Each scene shows the same named points in several views, each turned, perhaps mirrored, and shifted as a whole.
A view may leave some points out. In some views, one point has been moved. Which views, in the order they come, and which point in each? Write none if no view has one.

-- scene 1 --
panel a:
  maf [-25 -11   1  15  11 -30  -2 -10]
  toduz [-21  12  13  19  -2   3   7 -19]
  tive [-18  12  -2  13  11  -3  17 -11]
  Rur [-40  15   0  13  -6  -5   3 -15]
  diga [-28  -5  22  28   0  -4   6 -14]
  zutil [-23   3  -7   8  38   1 -14 -26]
  gar [-16  12  13  31 -12   0  12 -16]
  riti [-38  -9 -10  18   4  -3   6 -11]
  Puvo [-36   7   2  25  -4   3   6 -22]
  Kup [-11   2   5  21  13   3  -8   5]
  rer [-22  -5  16   4   2  -8  -1 -39]
panel b:
  rer [-51 -36 -64  -3  20  10 -27 -32]
  tive [-46 -27 -50 -11  -9  36 -27 -39]
  maf [-24 -30 -70   3  11  32 -34 -50]
  Rur [-43 -24 -43   4   1  25 -48 -30]
  riti [-45 -31 -64  10  -9  29 -47 -43]
  gar [-53  -9 -60 -13   5  35 -38 -21]
  zutil [-49 -38 -48  22   1  26  -5 -51]
  Puvo [-57 -22 -54   5   2  30 -46 -30]
  Kup [-38  -5 -63   6 -11  29 -16 -39]
  diga [-51  -9 -70  -5  11  24 -39 -41]
  seku [-55 -13 -61   4  11  11 -17 -41]
panel c:
  toduz [ -9  -7  -1   4 -20  24 -11  10]
  diga [-11 -10   2  -4 -18  31 -31   2]
  Kup [-11 -12   2  -7   5  14 -11 -11]
  Rur [  0   8  -6   9 -10  17 -21  20]
  rer [ -6 -24 -23  13 -25  24 -27   7]
  tive [  7 -16   6  -2 -10  13  -8  13]
  Puvo [ -6   1   4  13 -19  18 -24  13]
  maf [ 11 -21  -8   3   7  26 -37   3]
  zutil [-14 -34 -10  13   5  -9 -20  10]
  seku [-24 -20 -13  -1 -15  17 -21   0]
panel d:
  diga [28  4 36 47  6 -4 14 -8]
  maf [29 -2  4 40 10  9 22  4]
  gar [ 24   7  49  44   5  15  21 -16]
  Rur [ 10  -2  28  30 -12  13  14 -13]
  seku [ 24  24  31  44  -8 -10  21   3]
  Kup [ 29  16  40  23   2   3  26 -21]
  zutil [17 39  5 21 -5  3 19  5]
  Puvo [ 11   7  35  36  -1  10   6 -13]
panel e:
  diga [-48 -65  16  56  33  13  21 -61]
  Puvo [-50 -68  -8  45  35  13  13 -63]
  rer [-61 -86   2  63  46   7  33 -74]
  gar [-43 -72  11  45  38  24   6 -72]
  toduz [-47 -80   6  43  36  16  16 -68]
  Rur [-43 -80 -16  51  27  15  14 -59]
  Kup [-35 -85  20  50  37  -6   4 -50]
  riti [-41 -65 -11  58  31  -7  13 -61]
  zutil [-43 -92  -5  44  57 -20  31 -47]
  tive [-26 -81   0  42  37   2  18 -70]
Views with a point moved: panel d
  panel d moved: Kup

-- scene 2 --
panel a:
  biba [-26 -13  17  -7  14  -6 -12  16  -4  25 -24  -1 -33  -7   4  19]
  Gab [-13  -9 -10 -13  19   1 -13  15  -5  15 -19   8 -29   6   0  36]
  Dubug [-13 -10  -5 -12  19  -1  -3  14 -10   4 -22  -7 -22  13   2  29]
  Pafi [-20  -9   4  -8  17  -5 -10  13  -8  17 -23  -4 -29   6   2  23]
  zapa [-10  -6 -17 -12  20   0 -12  13  -8  11 -19   4 -26  15   0  36]
  pidon [-16 -15   1 -15  18   3  -7  19  -3  11 -19   4 -27  -2   3  34]
  Duvul [-18 -12   5 -11  17  -2  -3  15  -9   8 -23  -8 -24   6   3  25]
  nabos [-13  -4 -12  -7  19  -6  -8   9 -13   8 -23  -9 -23  24   1  25]
  Dod [ -8  -8 -21 -16  21   4 -13  16  -5   9 -17  11 -26  11  -1  43]
  suse [-15   0 -13  -4  18  -9 -14   6 -13  17 -23  -6 -28  25  -1  23]
  Mam [-15  -6  -8  -9  18  -4 -13  12  -8  16 -21   0 -28  13   0  29]
panel b:
  Duvul [  4  13 -13 -12   7  -7   1  -6  -9   2 -18  -4 -19   1 -22 -15]
  Pafi [  3  17 -15 -17  10  -2   2  -5  -5  -3 -21  -4 -26  -4 -24 -18]
  libu [  0  10 -11 -11   3  -3  -1  -7 -10  -9 -18   1 -18 -22 -22 -14]
  Mam [  0  13 -13 -17   7  -1   2  -5  -8  -8 -23  -2 -21 -17 -23 -16]
  rada [  1  15 -12 -27  15  -6   7   0 -10   5 -35 -12 -16  -1 -23 -17]
  Dubug [  2   9 -10 -12   5  -8   1  -5 -14   1 -21  -2 -12  -9 -21 -13]
  zapa [ -1   9 -10 -12   2  -3   0  -6 -11 -10 -21   1 -16 -26 -22 -13]
  Gab [  0  12 -13  -9   2  -1  -2  -8  -7 -12 -14   3 -24 -21 -23 -15]
  tudub [  3  12 -12 -14   7  -7   2  -5 -11   1 -21  -4 -17  -4 -22 -15]
  pidon [  5  15 -15 -10   7  -6   0  -7  -7   1 -13  -2 -24   4 -22 -16]
  nabos [ -1   9  -9 -21   8  -6   4  -2 -14  -1 -32  -6 -10 -18 -21 -14]
  Dod [ -1   7 -10  -6  -3  -2  -4  -9 -12 -15 -13   7 -17 -32 -22 -12]
  suse [ -3  12 -10 -26  11  -1   6  -1 -10  -6 -35  -7 -16 -22 -23 -16]
panel c:
  Pafi [  1   3 -15  -8  13   5   9 -13  11  15  20 -11  -2  -1   5  13]
  pidon [  0   7 -10 -14  16  13   1 -22  17  12  13  -6   7   7   5  20]
  Gab [  2   4 -11  -9  12   6  -5 -18  15   5  20  -6   1  13   2  21]
  nabos [  0  -7  -3  -1   9  11   4   1   8   8  19 -13 -10   8  -4  12]
  tudub [ -1   0  -6  -8  14  14   9  -9  11  15  15 -12  -2   2   2  13]
  Dod [  2   2  -5  -7  11  10 -12 -15  16  -2  17  -4   1  22  -3  25]
  libu [  1   0  -7  -6  11   9  -4 -12  13   5  19  -7  -2  13  -1  19]
  Duvul [ -2   2  -8 -10  15  14  11 -12  12  17  14 -12   1   0   4  13]
  Dubug [ -2  -2  -2  -7  13  16   6  -8  12  12  13 -11  -2   7  -1  15]
  Mam [  1   0 -11  -5  10   5   1 -10  11   8  22  -9  -5   8   1  16]
panel d:
  Mam [ 23   4   3   9 -23  49 -15   0  -2  15  29  22  10  17 -23  21]
  Dubug [ 18  -4   2  13 -19  45 -18  -8  -6  17  26  20   0  20 -24  22]
  Pafi [ 22  -2   0   6 -19  59 -15   3  -3  13  29  18   3  17 -17  26]
  zapa [ 22   7   5  10 -25  41 -16  -5   0  19  27  27  12  21 -28  16]
  Gab [ 24   5   4   3 -26  51 -16  -2   4  19  23  29  10  22 -25  16]
  suse [ 23   8   2  16 -21  40 -14   2  -7  10  38  16  15  11 -23  25]
  pidon [ 21  -4   3   1 -22  58 -17  -4   3  20  18  28  -1  26 -22  19]
  nabos [ 19   2   2  19 -19  37 -16  -5  -9  13  33  16   8  15 -24  24]
  libu [ 22   5   4   8 -24  45 -16  -4   0  18  26  26   9  21 -26  17]
  biba [ 25  -6  -1  -3 -18  75 -13  10   1  11  26  18  -2  17 -11  29]
  Dod [ 23   8   7   6 -28  41 -17  -8   5  23  21  34  13  25 -31  11]
panel e:
  Pafi [  0   2 -15 -30 -22   6   9 -17  -7  39  -5  20  -5  21   4 -28]
  rada [ -1  11 -27 -26 -16  16   4 -15  -9  38 -14  27   0  33   3 -28]
  Gab [ 10  -1 -12 -29 -15   0  18  -9   2  40   6  11  -4  17   0 -26]
  tudub [ -1   8 -19 -22 -18   8  14 -15  -5  36  -6  18  -1  21  -2 -30]
  Dod [ 16   1 -13 -25  -9  -2  24  -3   9  40  12   7  -2  17  -5 -26]
  zapa [ 13   4 -18 -26  -9   3  19  -5   5  40   6  12  -1  23  -2 -26]
  libu [ 10   3 -16 -26 -12   3  18  -7   3  40   4  13  -2  21  -2 -27]
  nabos [  8  11 -27 -23  -8  12  13  -7   0  39  -4  19   2  31  -2 -27]
  suse [  7   4 -23 -33 -14  11   5 -11  -4  42  -7  23  -4  32   8 -25]
  Dubug [  1  10 -20 -19 -15   8  17 -12  -1  36  -3  16   1  21  -6 -30]
  pidon [  1   0  -8 -25 -22  -1  20 -16  -2  36   3  11  -4  10  -3 -30]
  Mam [  9   3 -18 -29 -14   6  13 -10   0  41   0  17  -3  24   2 -26]
Views with a point moved: panel b, panel e
  panel b moved: pidon
  panel e moved: suse
